One turn moves each row of this set onto another row. After a few examples, where does it send each row asked below?
K258: [ -4  23  -1  -5  -7  -9  16 -13  -4  -3  -8  19  22  21   4  10   6  -6]
K949: [ -4   6 -15  27  25   9  -9  -9   4  -2  -4 -17   6   6  -6  27   3  -8]
K153: [  0   7  -4  23  10  15  -9   2 -14   8   4  -3  -5   3  -9  -9  -9   0]
K164: [ -7  18 -14   6  32   1 -24 -30 -17   7   7  -1   2   5  -1   9  20 -13]
K483: [ -1   5 -11  17  26   7  -7 -14  15   3  -9 -19   9   1 -10  26   4  -5]
K880: [ -9  24   7 -20   1  -6   1   1 -14   1 -28  13  17   5   7   4  13  -1]
K459: [  4   5   5   2  14  10  -7  -8   6  15  -6  -8  -1  -5 -15 -12  -9   4]
K31: [-17  25   5  -4  -2  -9  10  -6 -13  -6  -9  19  17  18  14   7   1 -11]
K299: [ -2  23   4 -21  -2  -6   4  -2  -8   3 -27  13  20   7   3   5  16   1]
K654: [  0  17 -17   4  29   0 -21 -34 -11   8   6  -1   5   7  -7  10  23 -10]
K820: [-14   7  -3  17  32   7 -13  -7   7   0 -10 -20   3  -2   0  23  -2 -11]
K195: [ -3  17 -11  -3  32  -1 -22 -36  -6  10   3  -3   5   2  -6   9  21 -10]
K26: [ -9   7 -11  27  27   9 -11  -6   1  -3  -5 -16   4   4  -3  26   1 -10]
K282: [ -6  17  -9  -4  35  -2 -24 -34  -8   9   2  -4   4   1  -4   8  20 -11]
K624: [ -8  24  -2   0  -7  -9  14 -10 -10  -5  -6  20  20  23   8  10   6  -8]
K207: [ 11   4  -7  16   7  14  -2  -7   0  12   1  -4   0   4 -19  -8  -4   5]
K966: [-12  25   5 -14   2  -5  -1   5 -20  -1 -25  14  14   7  12   5  12  -3]
K508: [-10   7  -4  13  32   6 -11 -10  12   2 -12 -21   6  -3  -3  23   0  -8]
K418: [ -3  17 -16   7  30   1 -23 -32 -15   6   8   0   4   7  -5  10  22 -11]
K911: [  7   5  -7  23   7  16  -5  -2  -8   9   3  -2  -3   5 -15  -8  -6   2]
K887: [ -5   6  -6  13  29   6  -9 -14  16   3 -12 -20   8  -1  -8  24   1  -6]
K981: [-10  18 -11   3  34   0 -25 -31 -16   7   5  -2   1   3  -1   8  19 -13]
K402: [  5  23  -6  -9  -8  -4   7  -2 -14   0 -21  17  21  14  -1   8  19   4]
K466: [-14   8  -8  22  31   9 -13  -5   2  -1  -7 -18   3   1   1  25  -2 -11]
K945: [-13  25   1   0  -5  -9  13  -6 -14  -7  -6  20  18  21  12   8   3 -10]
K906: [ -1   6 -14  23  24   8  -7 -13  10   0  -6 -17   9   5 -10  27   4  -6]
K795: [-10  23   7 -15  -2 -12  14 -13   1  -2 -14  16  21  15   7   7   3  -7]
K891: [  2  24  -7  -3  -8  -2   5   2 -21  -2 -18  18  18  16   2   9  18   1]
K151: [ -4  25  -5  -2  -5  -2   2   5 -26  -4 -19  18  15  16   8   8  16  -2]
K24: [-15  24   9 -14  -1 -12  11 -11  -3  -2 -14  16  19  14  11   5   1  -9]
K51: [ -3   6   8   3  17  10 -10  -3   1  13  -7  -9  -4  -7  -9 -13 -11   1]
K281: [ 10   4  -1   8   9  11  -4  -9   6  14  -3  -7   0  -1 -19 -10  -6   6]
K956: [ -6   7   2  18  14  15 -11   3 -13   8   0  -5  -8  -1  -5 -11 -11  -2]
K670: [-10  18  -9  -2  35  -1 -25 -33 -12   8   3  -3   2   1  -2   8  19 -12]
K941: [ -6  23   2 -10  -5 -11  16 -15   0  -2 -11  17  22  18   4   8   5  -5]
K374: [  4  23  -2 -16  -5  -5   6  -4  -8   2 -24  15  20  11  -2   7  19   4]
K727: [ -8   6   8   9  17  12 -11   1  -7  10  -4  -8  -7  -5  -5 -13 -13  -2]
K181: [-18  25   8 -10   0 -11  10  -8  -9  -4 -12  17  17  15  14   6   1 -11]
K236: [ -1  17 -14   0  30   0 -21 -37  -8   9   4  -2   6   4  -9  10  23  -9]
K383: [-11  25   0  -7  -2  -3  -1   6 -26  -3 -21  16  14  12  11   6  14  -4]

K654 moves to K282
K258 moves to K24
Where do these go?
K966 moves to K891
K281 moves to K727
K887 moves to K466

